One turn moves each row of this set onto another row. After a few examples, where does it send each row asked below?
K_256: -13,-22,-6,5,-2,-16,16,-11,-5,0,-6,11,-2,5,0,-9,3,16,-12,-17,-10,-11
K_90: -10,4,-12,-7,-20,-3,-3,-9,-17,0,-1,2,-6,0,7,-3,-8,25,16,-3,-2,-3
K_810: -19,-6,-6,-4,6,-9,21,6,-12,-22,15,4,-12,5,-4,0,12,6,4,-5,4,-11
K_398: -4,-4,16,-7,-6,9,12,14,-6,-13,-7,-12,12,4,15,-4,10,-4,2,8,5,3
K_206: 5,6,4,2,-1,-15,8,-1,2,-2,-2,14,20,-6,-13,6,-21,14,7,-13,7,-8
K_881: -22,3,7,5,-19,-15,11,8,-5,-25,-15,4,2,2,8,1,-5,10,-15,11,13,-1
K_896: 4,12,0,-1,4,-5,-9,2,-7,2,12,7,3,3,-5,1,-11,13,20,2,-2,3
K_60: 16,-14,8,-5,-6,1,2,-1,5,-1,1,2,-1,5,-4,-10,3,-1,8,1,-7,-25
K_803: 1,-7,-6,-3,9,-13,4,-1,11,-8,-5,6,-2,20,-17,-6,-9,16,3,-10,15,-18
K_873: 1,7,10,-5,7,-15,0,3,1,-11,-14,-6,6,8,-18,-5,10,1,1,-9,8,-24
K_485: 4,8,6,2,-5,-23,8,-9,8,-7,-5,18,4,15,-8,-5,-5,24,12,-13,11,-4
K_587: 4,-4,7,-12,0,2,7,-6,-6,-5,-3,3,15,-13,15,-12,4,3,-15,5,-12,5
K_835: 8,8,11,-12,-2,-19,1,-1,13,-10,-10,7,1,5,-15,1,5,11,5,-9,6,-23
K_719: -14,-10,15,2,-4,10,17,-6,-20,-24,-9,0,0,-9,8,5,8,0,-4,6,-5,-2
K_868: -8,0,-6,2,5,-10,12,0,-5,-4,-3,1,-1,24,-18,-13,-9,11,6,-16,16,-8
K_859: 7,-15,1,-3,16,5,3,-8,1,-8,13,-1,9,14,-7,-5,2,11,10,-9,4,-10
K_867: -26,-23,5,-3,-11,-3,-12,0,2,-22,-5,11,5,-4,6,-1,6,6,-4,2,-9,-9
K_538: -40,-8,4,0,2,-6,0,-3,-7,-19,-8,11,-9,1,8,0,-3,15,6,-8,5,-2
K_647: 2,18,15,3,-8,-20,6,-10,-4,0,-13,5,8,8,-4,-11,-2,18,15,-14,8,-6
K_668: 3,-1,2,8,3,-7,-4,-8,-12,-12,-10,11,11,-4,15,0,22,11,-1,4,3,-22
K_433: -23,-19,-3,2,-16,7,6,-1,-4,-13,3,20,7,2,8,11,3,9,-8,-15,3,0
K_20: -18,-5,4,9,-11,-10,11,1,-5,-12,-22,0,-1,3,14,7,-8,14,-23,0,11,-2
K_166: 11,0,13,-15,-2,3,-2,-10,3,-3,6,3,6,4,-8,-8,9,8,13,-4,-9,-17
K_370: -4,-9,4,-2,-15,-5,9,4,-3,-9,-44,6,-1,4,-3,-7,-4,4,2,3,5,-4
K_24: -28,-1,5,-3,-2,7,1,-1,-7,-14,-13,21,-1,0,8,5,10,4,-8,-7,12,-21
K_322: -19,-12,1,-1,-12,16,10,-4,-23,-23,-6,-4,-1,-2,1,0,-5,5,1,10,-2,3
K_843: 11,9,5,4,10,-4,-9,2,-6,2,6,17,7,5,-5,-2,8,2,5,6,-5,-11
K_215: 1,2,9,-1,3,-18,4,4,6,-9,-4,18,16,-5,-19,-11,-12,3,4,2,-1,-21
K_395: -4,0,-4,-13,-12,5,13,-1,-10,-8,8,8,13,-4,7,-18,-9,7,-6,6,-5,16
K_482: 0,8,-4,0,4,-19,13,-2,-8,-21,-25,16,-4,-8,4,3,-5,15,-2,0,12,11
K_931: -27,3,1,-1,-18,-3,-13,-5,-11,-16,-16,16,6,-1,2,10,9,15,2,-8,3,1
K_266: -2,-10,-1,1,7,-18,9,0,4,0,-2,15,6,2,-25,-3,-15,7,-2,-14,-7,-8
K_438: -2,11,-6,-14,-5,-12,9,6,-6,-23,-25,15,-10,-9,-9,-2,-2,4,-5,9,8,-4
K_921: -12,-2,8,-5,-16,-10,23,11,-4,-20,-30,4,-3,3,-5,-3,-9,5,11,0,13,4
K_13: -4,-11,-3,-12,8,4,14,5,-7,-19,9,-4,14,-6,5,-7,0,0,-14,3,0,10
K_745: -13,-2,-5,-9,-18,-10,1,3,-4,-20,-3,10,12,-1,-6,-19,1,8,0,12,4,-30
K_397: 14,3,10,-1,-22,-8,9,1,0,-12,13,6,9,4,-4,-3,0,9,23,-3,2,-2
K_777: -6,-13,6,7,-1,-9,24,6,-3,-17,-36,7,1,6,1,1,0,3,-1,-5,15,0
K_948: -8,3,1,-3,-12,-17,15,-3,-6,-18,1,-3,17,-13,7,14,-5,22,5,-15,13,-7
K_221: 0,3,3,0,21,-5,7,6,-5,0,17,9,-7,6,-7,3,-1,3,8,-5,-2,-5
K_976: -11,-9,7,8,-15,14,10,-13,-25,-15,-13,9,5,-3,11,-4,2,7,-2,9,-5,3
K_688: -3,-3,-14,-5,7,-8,10,-2,-7,-10,-28,16,-15,0,-2,-7,-11,10,-10,2,7,-1
K_413: -11,-14,5,-4,-9,10,11,11,-8,-7,-5,-6,3,16,8,-17,3,-1,2,9,-1,11
K_526: 6,4,9,-4,-4,-3,10,-10,-2,-11,18,11,12,12,-6,-8,2,16,22,-7,2,2
K_42: -21,-3,3,0,-22,-10,8,4,-5,-11,-22,5,-9,6,3,-3,-4,8,-23,6,0,-5
K_505: -2,-7,12,0,-12,7,13,3,-9,1,-11,-5,9,8,18,-5,8,4,1,-1,-3,17
K_904: 11,-23,1,11,7,-7,12,-3,1,-10,12,-1,3,13,1,-2,-4,9,13,-11,4,-1
K_802: -25,-6,14,-5,-18,3,3,-3,1,-17,1,17,6,-12,21,3,-6,12,5,-3,4,-10

K_266 goes to K_896
K_90 goes to K_745
K_20 goes to K_976
Where do these go?
K_13 goes to K_482
K_835 goes to K_859
K_433 goes to K_931
K_60 goes to K_868
K_398 goes to K_777

One turn moves each row of this set onto another row. After a few examples, where does it send each row asked below?
K_91: 15,-15,-20,-12,-4,31,-21,-10,14,-6,-9,14,5,-12,-14,25,2,-18,2,-15,24,-21,9
K_292: -14,-13,-28,3,-27,24,-22,6,7,-11,-7,18,8,-2,-7,-8,8,-12,18,3,17,-22,24
K_17: -8,-1,-19,-11,-26,20,-21,4,-8,-10,5,8,18,10,-4,-20,-17,-36,-1,-12,11,-18,6
K_775: -2,-18,-21,11,-12,29,-19,3,33,-4,-2,10,22,-2,-21,5,-2,-20,16,-8,14,-11,-7
K_809: -19,-3,-17,-3,1,16,-23,8,-8,-5,-6,10,12,-18,-13,12,5,-22,-6,-13,22,-27,-15
K_871: 5,6,-32,3,-9,28,-17,-5,1,-5,-2,24,12,0,-11,-2,-28,-14,12,-9,30,-27,-1
K_686: -3,-1,-17,2,-24,35,-14,16,3,11,-21,21,8,-8,-1,9,6,-35,1,-12,8,-19,5
K_499: 8,-1,-17,-23,-29,24,-19,-2,-2,-4,-10,5,19,-11,-7,13,-5,-32,-16,-13,22,-14,10
K_70: 7,6,-30,3,-15,27,-17,-6,2,-5,-1,21,9,-4,-13,-5,-25,-13,13,-12,36,-31,-5
K_287: -12,-16,-14,2,-9,32,-27,-1,2,1,5,2,-10,-9,-11,9,7,-44,6,-20,11,-19,-3
K_424: -19,-6,-18,5,-2,33,-32,18,13,-19,-5,10,6,-4,-10,-4,-14,-14,19,2,18,-22,-3
K_405: 5,-13,-18,-13,-27,15,-18,-6,13,-4,7,15,12,19,-9,5,3,-3,9,-11,16,-27,10
K_278: -9,-6,5,1,-22,28,-27,15,8,-24,10,18,9,12,-23,4,-7,-9,-3,-11,20,-18,-1
K_886: -7,-17,-4,-11,-20,28,-22,4,8,0,2,22,-9,3,-9,8,8,-44,-1,-1,20,-22,-4
K_782: -3,1,-27,14,-1,37,-29,3,-5,4,-11,8,16,-19,-17,8,-12,-28,-6,-6,18,-17,7
K_923: 1,5,-21,-15,-24,11,-21,11,3,-14,-20,13,26,2,-12,-5,0,-21,10,-9,20,-34,16
K_477: -16,7,-7,2,-28,33,-21,9,-6,-13,11,5,7,-14,-3,2,-13,-8,13,-9,9,-17,10
K_456: -4,-5,-10,-21,-22,19,-32,14,-5,-6,-19,18,-5,6,-8,-9,2,-19,-7,-15,15,-30,-1
K_543: -1,-17,-23,7,-12,28,-15,6,33,-7,-3,10,19,-9,-21,3,-4,-15,18,-10,13,-12,-10
K_40: -13,-15,-17,4,-7,30,-27,5,0,-5,6,1,-7,-10,-16,9,7,-41,7,-23,7,-18,-2
K_990: 0,-17,-10,-10,-25,25,-16,-4,4,5,4,8,17,-2,-24,-10,-22,-31,-8,-22,12,-36,1
K_942: 1,-15,-23,-2,-24,28,-29,-13,16,-18,7,15,-1,9,-11,3,-7,-3,19,-13,28,-14,0
K_658: -6,-26,-12,-1,-18,31,-25,-3,-13,1,-7,8,2,-6,-32,-3,-14,-27,5,3,15,-11,-2
K_5: -2,-3,-10,-13,-12,28,-18,-11,-10,-7,-8,-4,14,-2,-17,9,-8,-20,-15,-26,36,-21,1
K_713: -13,-10,-4,-11,-22,34,-18,2,-11,-4,-26,12,19,7,-9,10,-5,-25,10,-15,15,-7,12
K_798: 12,-4,-10,-1,-10,31,-42,9,24,-4,5,7,2,-18,-21,5,1,-23,3,-23,17,-22,-3
K_182: 11,1,-13,2,-10,28,-43,8,25,-2,3,4,1,-18,-22,3,2,-23,2,-15,17,-25,-1
K_699: -11,-15,-9,1,-13,21,-30,3,15,-25,7,2,15,5,-12,-12,10,-39,-2,-15,20,-17,-4
K_81: -6,3,-27,-4,-17,27,-24,1,-9,4,-1,22,18,0,-3,7,-22,-5,10,-2,11,-17,14
K_210: -6,-5,-18,-9,-39,14,-26,2,3,-9,-3,4,23,-25,-2,15,3,-17,5,-5,21,-21,-3
K_71: 0,-5,-4,-5,-22,34,-29,-10,0,-3,-6,32,13,8,-17,-7,-13,-29,10,-13,21,-23,25
K_23: 17,-13,-20,9,-15,35,-9,16,-4,-1,-5,2,14,-5,-24,14,0,-25,16,-3,21,-13,9
K_426: -3,-17,-22,0,-28,33,-26,-12,16,-17,6,16,-3,6,-13,3,-13,-7,20,-16,27,-14,-3
K_671: -7,-6,0,10,-19,34,-22,11,22,4,4,13,23,15,-21,1,-5,-19,11,0,14,-16,8
K_217: -19,-16,-13,-13,-14,28,-26,18,-2,-5,-16,2,10,-10,-16,1,-3,-23,-9,10,22,-11,-1
K_614: 8,-21,-24,-8,-14,25,-1,9,2,5,5,19,12,1,-7,13,-6,-14,7,-20,19,-38,3
K_22: 8,-9,-9,-5,-19,33,-12,-14,15,-6,3,13,3,13,-5,1,-9,-38,16,-25,19,-28,-3
K_251: 2,-14,-11,-1,-23,29,-20,-2,21,9,-11,36,16,-4,-14,2,6,-17,-8,-9,20,-25,11
K_412: -22,-15,-12,10,-13,33,-16,-7,0,2,-9,8,23,12,-11,-7,-15,-23,1,-12,19,-16,-14
K_486: -14,10,-23,9,-26,25,-7,-4,-5,-20,-2,-1,22,3,-12,0,-13,-30,8,-17,30,-19,-2
K_595: -25,-5,-18,-5,-1,17,-22,9,-4,-6,-9,5,10,-16,-10,9,2,-21,-8,-9,21,-27,-15
K_778: 11,3,-18,0,-19,30,-27,18,15,4,-2,6,-5,-6,-17,12,6,-22,9,5,19,-30,16
K_550: 1,-2,-26,-7,-25,14,-27,-16,-3,-13,3,7,-5,0,0,4,10,-20,-7,-19,23,-30,-3
K_533: -6,-7,-11,-9,-15,25,-22,-11,-13,-8,-5,-5,13,1,-21,8,-5,-19,-12,-27,38,-23,-1
K_11: 5,14,-25,-2,-22,27,-26,2,11,-10,-14,-6,11,-8,-10,10,-10,1,5,-9,24,-29,4
K_861: -5,-10,-7,2,-33,36,-30,14,12,-5,-9,3,-1,2,-15,-16,12,-18,-4,-10,13,-15,15
K_597: 5,-3,-14,-2,-31,13,-37,12,6,-17,6,26,5,-3,-13,10,1,-36,0,-6,26,-31,-10
K_552: -12,9,-24,5,-24,25,-10,-1,-4,-22,1,-3,20,7,-7,-4,-13,-32,8,-19,28,-19,1

K_550 goes to K_22
K_182 goes to K_5
K_405 goes to K_886
Where do these go?
K_533 goes to K_426
K_477 goes to K_23
K_686 goes to K_923

